128 stands for zero in the data rows.
Each row below has a hidden score, from 0 to 20, with 10 about the middle. What is it? The score is a weighted sum of the row's numbers plus the product of two more (or one squared), each taken from its middle value.
[115 113 112 130 137  81 172 149  99  93 143 154 130 114 147 116  93 141
 118 128  90 100 121 174  98] >> 13
[139  86 133  81 143 141  84 109 111 128 140 135  93 136 101  64 120 140
 106 130 137 190 211  89  96] >> 11
[123 163 129 142 107 128 139  95 126 121  85 108 141 112 112 130 161 139
 138  98 124 107 110 112 134] >> 8
[124 205 120 143  63 114 186  89 139 119  18  56 199 103  81 132 170 138
 143  12  54  84  96  86 130] >> 16
[139  95 128 114 120 186 112  94 147 147 147 153 101 147 109 117 137 117
  87 134 167 154 143 151 124] >> 10
[137 101 130 100 120 164  86 104 126 125 146 161  90 132  88 105 133 139
  83 152 150 174 178 151 104] >> 11
[129 131 104 163 127  89 132 132 117 115 117  96 137 114 156 150 119 130
 150 130 121 110  99 131 133] >> 8
[130  75 123 109 137 171  35 122 132 143 149 167  78 156 121 112 121 122
 107 189 185 220 173 136  93] >> 4
[163 179 128 112 127 158 119 124 255 158 174  97 161 194 123 152 141   0
 125 133 143 110  67 136 155] >> 10
[122 117 124 153 128 117 151 130  42  90  97 111 121  82 160 148 109 180
 187 136 128 120  90 123 149] >> 8
[136 126 132 108 127 144  92 102 116 119 125 134 125 140 103  88 137 152
 108 123 131 189 165 112 103] >> 8
[144 176 111 138 129 103 137 135 188 152 143 102 152 138 139 141 128  77
 145 128 115  63 129 145 134] >> 13
[151 153 135 142 145 128 153 188 214 151 163 116 133 145 182 176 112  55
 151 158 134  98 131 126 149] >> 19
[123 150 103 140 125 109 140 125 144 131 126 117 158 125 124 133 124 120
 141 113  99  65 101 140 129] >> 8
[132 128 133 107 114 141 106  70 119 123 120 131 130 135  80  76 150 142
 117 101 128 159 141 118 106] >> 9
[142  97 131  93 146 133  82 111 104 130 147 135  98 164 101  79  89 134
 113 145 139 185 180 105 105] >> 7
[125 122 128 166 134 114 174 146  90  84 103 121 128 101 141 155 133 137
 170 113 122 105 100 123 150] >> 13
[124 115 108  90 117 161  97  65 147 123 121 149 115 128 105 122 162 143
  84 143 135 176 161 131 101] >> 10
[ 67  81 113 154 145  81 162 201  82  68 117 135 122  54 197 170  87 157
 194 138  97 100  49 150 131] >> 9
[128 179 122 132 125 133 128  94 135 131  69 102 134 126  71 120 185 135
 125  79 128 111 121 124 125] >> 9
[126  95 128 120 137 155  29 122 113 126 164 162  81 142 115 102 109 147
  77 187 146 194 185 139  96] >> 5
[129 130 114 175 111  72 130 146 113 121 101  99 142 101 147 142  95 145
 155 143 121  80 106 122 139] >> 5
[146 133 147  71 117 152 118  91 155 157 150 154 131 143 103  98 127 109
  96 153 144 153 132 161 141] >> 14
[138  32 132  96 132 135  64 143 115 153 156 155 111 163 143  67  82 119
  63 175 151 198 202 115 103] >> 3
[129 173 121 140  87 130 134  66 129 133  60  93 142 123  90 126 178 142
 139  93 129 117 116 115 140] >> 8
[180 139 232  65 164 255 103 170 212 255 193 152 126 153 165 120 121   0
  66 184 213 142  94 186 239] >> 8
[104 100  96  99 102 138  76  82 135 117 139 172 104 125 108 121 131 167
  62 178 150 208 169 134  75] >> 5
[125 130 124 107 123 135 105  93 189 159 130 114 124 150 100 123 168 105
 100 139 167 140 142 104 105] >> 8
[132 130 146 162 168 120 176 229 131 124 154 142 120 105 175 181  87 116
 189 168 130  53  16 127 179] >> 8
[115  97 110 111 111 151 113  89 145 119 123 155 111 123  91 115 152 151
  88 151 136 188 167 139  97] >> 11
[158 234 112 107 125 139 111 122 221 226 170  96 154 186 121 139 136  52
 131 132 144  84  91 134 150] >> 8
[144  77 135  84 166 137  39 156 114 158 206 142  40 191 148  66  91 114
  89 187 187 251 235 122 106] >> 19
[126 141 115 117 130  97 118 118 144 138 161 114 144 139 118 118 109 106
 109 121  98 110 131 141  74] >> 10
[117 136 102 111  87 138 126  63 164 135 114 128 129 131  76 120 166 126
 107 124 129 136 136 129 114] >> 11
[129  47 125  87 133 177 123 122 128 139 167 220  85 154 125  89 110 130
  60 196 168 217 220 150 111] >> 13
[122 135 109 132 129  97 137 132 112 111 138 130 144 124 130 120 111 139
 128 115  84 102 125 151 121] >> 12
[153  45 184  80 196 118  22 145  86 158 240 127 102 205 185  26  89  83
  93 176 162 227 255  94 118] >> 12
[130  47 126  91 135 170  63 128 133 141 176 144  69 154 122  97 120 123
  58 192 181 210 197 137 105] >> 11
[ 78 106 103 176 185 110 175 165 111 120 155 135 116 105 184 164  77 151
 162 136 108  81  77 160 112] >> 8
[138 207 129 112 125 129 128 105 180 159 152  94 145 172 113 136 159  45
 136 122 116  82 100 140 130] >> 11
[ 95 120 100 141 156 107 147 147 122 118 152 131 130 126 146 134 101 128
 132 129  67  98 114 141 129] >> 10
[138 126 179 136 150 145 153 141  86 115 137 184 107 106 169 149 116 137
 138 137 123 111  81 154 185] >> 8
[121 141 132 164 123 117 149 126 117 111  64 108 137 108 126 139 135 137
 130 105 128 103 105 112 144] >> 4
[113 131 115 113  93 155 118  90 140 121 121 143 134 123  62 126 163 143
  96 127 130 156 139 136 112] >> 10
[133 187 129 131  91 111 155  69 137 129  70  31 151 125  63 103 181 143
 152  66  86  83 119  73 131] >> 13
[117 152 131 144 113 128 147 110 121 113  95 128 128 112 108 124 155 159
 129  90 125 113 116 108 126] >> 9
[129 159  99 122 129 121 134 118 157 151 140 102 145 154 111 130 151  69
 134 120  98  75 119 131 120] >> 11
[121 162 120 142 130 109 143 136 136 128 128 120 145 123 145 145 123 115
 156 125  91  81 103 158 140] >> 11
[126 178 123 134  91 130 136  96 140 129  70  95 138 124  91 124 182 131
 134  85 130 108 123 103 126] >> 10
[122 130 120 152 129 107 142 135 123 110 123 128 123 108 142 136 122 130
 142 108  98 111 114 131 128] >> 11
[184 143 244  53 132 239  94 127 127 175 168 181 126 183 127  71 115  54
  51 154 177 188 155 162 220] >> 8
[139 155 104 126 124 115 141 115 171 143 140  98 141 136 112 138 138  84
 146 119  91  90 102 143 130] >> 14
[106 131  83 121 117 143 116  98 190 147 124 132 114 148 120 150 152 107
 120 138 149 149 148 119 127] >> 12
[123 138 118 118 105 141 122  96 143 123 109 128 129 129  78 108 173 145
 105 115 133 133 136 127  96] >> 8
[122  72 112 199 146  51 153 178  87  69 123 114 125  89 199 188  84 145
 197 138 126 104  72 137 131] >> 9
[128 159  97 118 135 111 129 124 186 159 166 101 144 155 123 127 125  65
 129 119 115  70 120 142 104] >> 12
[127 136 117 117 113 125 110 105 134 133 141 112 136 137 105 109 129 120
 102 125 121 132 147 128  89] >> 9
[ 61 105 134 171 153 106 156 159  91  25  92 168 107  56 159 169 134 224
 199 101  88  87  88 118 149] >> 13
[104 145 130 167 120 120 161 128 104 102  76 116 129  99 125 144 145 149
 155  95 119 115 106 110 138] >> 10
[100 115 116 171 138 114 165 178  97  76 102 126 127  88 167 157 116 158
 161 127 125 100  93 140 143] >> 10
[127  69 116  82 125 155  85  90 121 123 134 142 107 130  92  82 135 142
  79 146 139 180 165 127  95] >> 9
[106 106  93 200 165  83 167 197 110 111 146 130 120 114 214 190  89 132
 192 152 108  76  83 158 124] >> 11
[103 122 122 162 135  89 168 162 106  86 127 143 113 112 155 139 101 159
 144 122  89  92 115 143 123] >> 12
[109 135 130 157 125 116 145 135 116 117 121 130 133 100 130 153 131 152
 138 110 118 108 101 138 133] >> 9
[129 147 125 146 109 118 132 117 115 134  96 105 139 121 124 126 137 134
 137 113 126 108 115 124 137] >> 7
[100 114 132 169 130  98 168 165  75  96  71 121 122 101 155 170 123 157
 190 119 123 109  80 107 147] >> 6
[127 116 124 195 130  90 149 193  38  83 111 109 121  69 148 191  93 176
 181 141 122 100  98 122 147] >> 10
[226 147 223  54 130 254  66 133 143 252 208 158 124 168 134  73 105  44
  47 183 183 183 142 155 192] >> 6
[131 194 126 145  54 118 133  94 129 128  35  16 176 116  73 129 170 146
 140  89 125 139 104  95 145] >> 8
[126 142 102 100 112 148 135 100 196 147 143 113 160 135 104 128 152 114
 121 116 106 104 122 136 117] >> 13
[118 142 128 192 112 104 161 129  95 110  76  96 157  93 129 142 142 163
 164 105 100  83  95  94 131] >> 6
[144 168 135 146 166 126 144 170 149 185 165 120 133 155 163 179 122  73
 167 142 134  96  73 127 164] >> 8
[ 83 107 133 179 141 119 153 177  70  62  93 127 114  59 170 165 112 182
 180 127 116  95  81 109 159] >> 11
[147  77 151  42 162 138  90 131 100 151 199 135  99 184 129  32  87 108
 103 133 151 199 199 101 124] >> 13
[102 122 106 142 137  76 139 143 118 117 165 135 131 124 139 126 114 129
 128 128 117 114 120 147  91] >> 10
[100  79 118 103 111 174  86  94 144 115 138 180 104 126  87 123 150 144
  94 155 173 161 145 140 124] >> 7
[137 148 116  93 100 178  94  99 204 171 170 122 140 153  85 133 137  88
  88 156 166 153 134 129 117] >> 9
[129 202 129 139 107 118 189  84 137 117  75  66 181 118  66 123 142 149
 152  30  79 111 109 100 139] >> 17
[126 101 124  95 121 134 101 119 159 149 136 144  76 150 116 116 144 118
 103 167 199 161 154 129 106] >> 11
[ 91  86  98  96 112 146  52 107 161 112 130 159 110 126  67 126 149 158
  83 155 150 180 163 126  57] >> 4
[148 182 139 129  94 135 126  68 129 123 110 111 146 134 125 124 164 145
 104  92 126 126 132 123 127] >> 9
[127 154 125 163  92 115 148 125 107 114  93  94 137 108 125 137 151 149
 171 104 130 113 105 110 140] >> 13
[121 146 102 104 113 149 108  92 150 157 128 132 112 135  86 129 172 110
 108 142 143 137 145 122 116] >> 11
[105 129 120 164 129 117 158 142 101 112  97 127 130  83 139 139 129 155
 150 106 121 110  99 132 130] >> 9
[141 140 115 156 114  68 122 138 124 126 119  84 145 121 144 156 118 127
 183 134 124  97  65 126 138] >> 7
[ 90  98 133 133 147  93 255 177  38  44  92 149 113  68 168 171 129 234
 195 105 106 128  94 126 154] >> 18
[124 134 128 159 120 116 136 134 105 115  78  98 130 102 136 146 138 141
 155 118 126 117 110 122 145] >> 8
[157 110 164  67 166 170  95 108 102 159 161 146 107 134 111  46 124 122
 107 132 142 170 224 116 143] >> 15
[121 137 106 120  88 148 122  67 140 129 118 139 141 128  91 117 167 128
 109 129 122 144 138 141 112] >> 11
[148  94 159  50 176 163  73 157  83 183 190 134  89 205 152  58  70  78
  95 138 168 142 200 109 146] >> 8
[201  63 203  59 199 133  44 222  85 172 172 121  69 255 244  25   0  58
 101 171 189 202 247 111 202] >> 6
[117 121 121 131 142 102 145 141  84 100 148 152 124 120 131 119  95 175
 121 124  96 113 128 129 116] >> 8
[139 135 131 102 126 127 110  86 127 114 117 125 132 146  71  97 148 136
 104 111 125 167 152  85 117] >> 8
[135  64 128  80 143 152  98 123 138 165 154 142  88 171 122 103 120 106
 101 157 211 193 174 122 114] >> 10
[166 141 205 116 154 188 142 141 128 164 170 163 118 132 139 123 125  88
  91 153 140 133 119 166 195] >> 12
[127 155 118 122 102 145 117  44 140 132  90 117 133 127  66 106 173 135
 117  96 131 130 140 121 115] >> 10
[114 106 127 185 131  53 143 193  79 103  88 118 123  66 163 173 111 164
 159 142 125 101  95 116 150] >> 5
[148 129 149 101 119 160 113  74 112 131 122 145 126 135  85  89 138 135
  90 121 135 153 154 132 136] >> 9
[126 142 117 119 118  98 127 114 134 125 145 121 157 134 110 124 108 125
 111 106 110 115 140 136  86] >> 12
[128  78 120 100 138 155  68  95 127 125 138 140 114 136 108  63 130 136
 109 151 142 177 203 114  93] >> 9
[124 158 125 143 107 128 140  92 125 123  81 120 137 120 104 126 161 139
 134  97 124 107 114 125 133] >> 8
[194 144 226  92 150 182 119 127 101 169 134 139 128 161 126  61 128 111
 112  97 153 174 173 119 200] >> 12
[131 155 113 143 108 127 131 114 130 132 113  88 142 122 114 130 131 123
 143 122 112 101 113 130 135] >> 10
[124 223 139 160  98 101 180 104 107 106  51  85 197  98  93 130 168 163
 198  16  60  64  85  78 167] >> 11
[101  68 126 197 149  69 152 183  97  87 120 123 125  94 203 213  88 175
 214 156 114  99  59 138 130] >> 5
[ 80  92 130 189 134 102 213 183  55  72  67 127 117  61 177 184 113 176
 191 136 117 110  99 124 157] >> 14
[ 99  93 132 193 142  66 136 179  63  81 113 125 120   0 138 163 105 180
 217 119 114 115  91 113 166] >> 14
[ 84 104 122 179 157  69 181 218  59  94 108 135 111  53 178 220 100 183
 195 133  90  80  90 134 142] >> 11
[122 150 120 127 104 130 136 118 136 131 124 117 162 127 102 111 139 125
 115 107 103 119 126 134 119] >> 10
[122 128 116 121  74 129 110 111 129 100 113 132 151 120 103 113 135 147
  77 115 125 142 137 142  97] >> 8
[116 123 120 105 122 127 119 103 146 124 132 128 139 150  99 124 152 121
 112 116 131 141 179  95 111] >> 12
[237 154 235  29 157 232 124 138 112 171 153 147 121 202 129  71 121  64
  83 126 181 198 136 117 255] >> 12
[126 148 125 154 103 123 150 112 129 123  65  87 144 111  85 137 140 149
 145  66 129  94 122  79 138] >> 8
[137 136 151 119 122 170 141 115 114 120 127 154 129 110 114 103 133 150
 104 118 111 132 118 161 151] >> 10
[102 128 101 142 135  92 168 149 119 115 163 136 136 124 144 142  95 130
 136 126  70  98 106 160 103] >> 12
[ 59 107 131 166 136 102 154 166  93  71  63 134 126  89 160 159 139 192
 159  85  93  92 102  98 142] >> 6
[125 153 126 140 122 115 152 127 117 125 116 118 132 119 125 132 129 141
 136 106 116  84 112 134 129] >> 9
[ 87  83 131 219 148 103 196 175  53  76 111 149 116  10 158 206 119 186
 205 126 111 106  81 122 153] >> 16
[125 145 118  95 113 133 111  85 157 132 137 122 147 143  97 120 144 117
 106 124 126 132 134 125 109] >> 10
[150  73 143  81 172 155  52 124 102 145 157 149  90 157 124 100  95 126
 103 158 161 200 208 117 106] >> 9
[ 96  95 129 235 153  99 176 200  86  62  79 133 106  71 164 210 111 171
 185 130 126 115  77 126 155] >> 12
[113 130 122 103 124 133 127  96 163 122 132 131 138 144 121 124 160 129
 109 114 128 139 179 104  79] >> 12
[172  86 154  93 151 154  85 122  96 138 155 153  71 171 115  88 102 119
  94 158 145 153 186 120 128] >> 9
[126 169 120 144  97 132 134 108 130 129  97  88 142 115  89 126 186 138
 133 105 125 107 118 124 135] >> 12
[ 84  80 113 196 159  65 229 200  35  65 101 164  95  28 169 195 105 164
 146 133  96 100  75 152 133] >> 13
[146  58 135 113 155 153  44 147 121 174 183 184  64 188 166  98  86  99
  98 219 207 203 223 135 105] >> 10
[134 142 119 116 120 135 120 107 182 147 142 116 174 135  95 118 135 116
 110 129 110 129 135 130 107] >> 11
[134 114 128 112 132 131  98  61 121 108 129 124 118 140  66  81 131 139
 109 118 128 160 171  98  99] >> 9
[101 139  99 113 112 143 137  73 167 131 124 131 133 129 109 132 206 126
 121 120 119 129 137 121 111] >> 14
[127 153 126 136 112 126 138  97 119 120  71 121 129 115 118 124 156 148
 132 116 126 120 118 125 126] >> 6
[127  77 113  94 132 174  75 137 173 148 164 184  56 161 135 123 115 114
  79 174 225 219 171 139 102] >> 11
[129 152 114 108 111 163 109  97 178 161 136 128 137 148 119 125 144 104
 119 140 124 138 129 131 106] >> 8
[102  71 133 178 164  88 174 210  14  60 109 170 110  42 208 203 118 247
 225 125  94  98  69 124 166] >> 9
[159 151 119 151 126 103 131 135 145 144 128 109 149 145 143 154 128 107
 156 159 130  86  88 125 144] >> 5
[149 110 145  86 130 151  97 132 112 147 172 153  93 178 130  70 107 116
  81 183 163 238 174 117 115] >> 9
[143 151 123 128 123 113 128 128 141 147 133 110 148 156 120 139 143  92
 157 128 125  66  74 131 136] >> 5
[116 154 116 137 108 123 149 115 125 121 122 124 152 118 115 120 134 130
 119 101 100 106 122 145 121] >> 11
[186 146 255  82 139 206 139 128  80 179 131 177 120 140 130  99 126 121
 109 110 141 160 143 131 207] >> 10
[143 155 134 114 108 127 124  82 133 126  87  97 141 134  85 107 167 138
 124  66 124 122 138  99 114] >> 10
[124 103 104 189 162  62 143 185 119 104 134 116 119 109 174 181  76 129
 153 158 126  73  65 141 129] >> 3
[153 199 161 127 116 126 200 110  90 124  61  99 180 110 117  88 158 143
 156   0 102  70 125  91 163] >> 15
[170 137 136  79 117 183  91 100 218 178 156 131 127 142  90 110 140  60
  60 160 155 149 130 147 143] >> 11
[125 162 115 125 104 129 126  90 139 128 111 115 149 126 105 115 143 134
 109 121 120 127 128 132 108] >> 8
[140  67 132 105 140 154  48 138 132 147 185 137 107 220 138  96 100 104
 102 179 218 213 164 117 113] >> 4
[117 140 110 114  99 131 105 103 129 107  94 129 133 124  98  99 137 139
 107 115 128 131 139 137 102] >> 7
[122  96 112 205 135  39 136 189  91  92 117 105 123 102 191 212  88 150
 182 179 126  79  84 130 129] >> 5
[123 134 102 102 123 153 103  89 187 150 128 125 118 150  85 125 172 106
 109 139 157 151 147 120 123] >> 11
[113 194 129 155  93  69 239 110 100  86  58  95 208  85 116 164 166 179
 195  95  43  48  84 122 154] >> 14
[138 140 156 126 145 180 163 162 136 148 150 159 124 130 151 134 121 107
 125 137 130 115  93 156 165] >> 10
[128 102 127 104 121 169  94 124 160 159 150 156 104 158 125 127 137 106
  81 174 215 218 148 133 119] >> 7
[121 126 123  85 127 129 121  91 160 122 131 132 140 148 122 118 159 129
 114 107 126 148 138 109 118] >> 11
[137 136 145 107  97 164 134 113 115 124 127 169 134 118 104  93 128 137
 122 123 123 137 119 174 147] >> 13
[129 200 120 144  93 119 171 105 146 129  28  57 171 116  69 128 182 136
 189  64 116  94 112  79 129] >> 11
[124  98 115 106  97 149  98  95 133  93 118 159 130 118  85 105 141 150
  99 145 132 176 153 152  86] >> 11
[133 172 114 114 133 109 111 128 177 151 151 109 160 184 121 118 128  83
 120 118 121  89 139 131 101] >> 7
[124 247 116 156  70 105 151  83 141 128  74  53 195 113  88 125 202 135
 157  56  67  80 110  28 128] >> 13
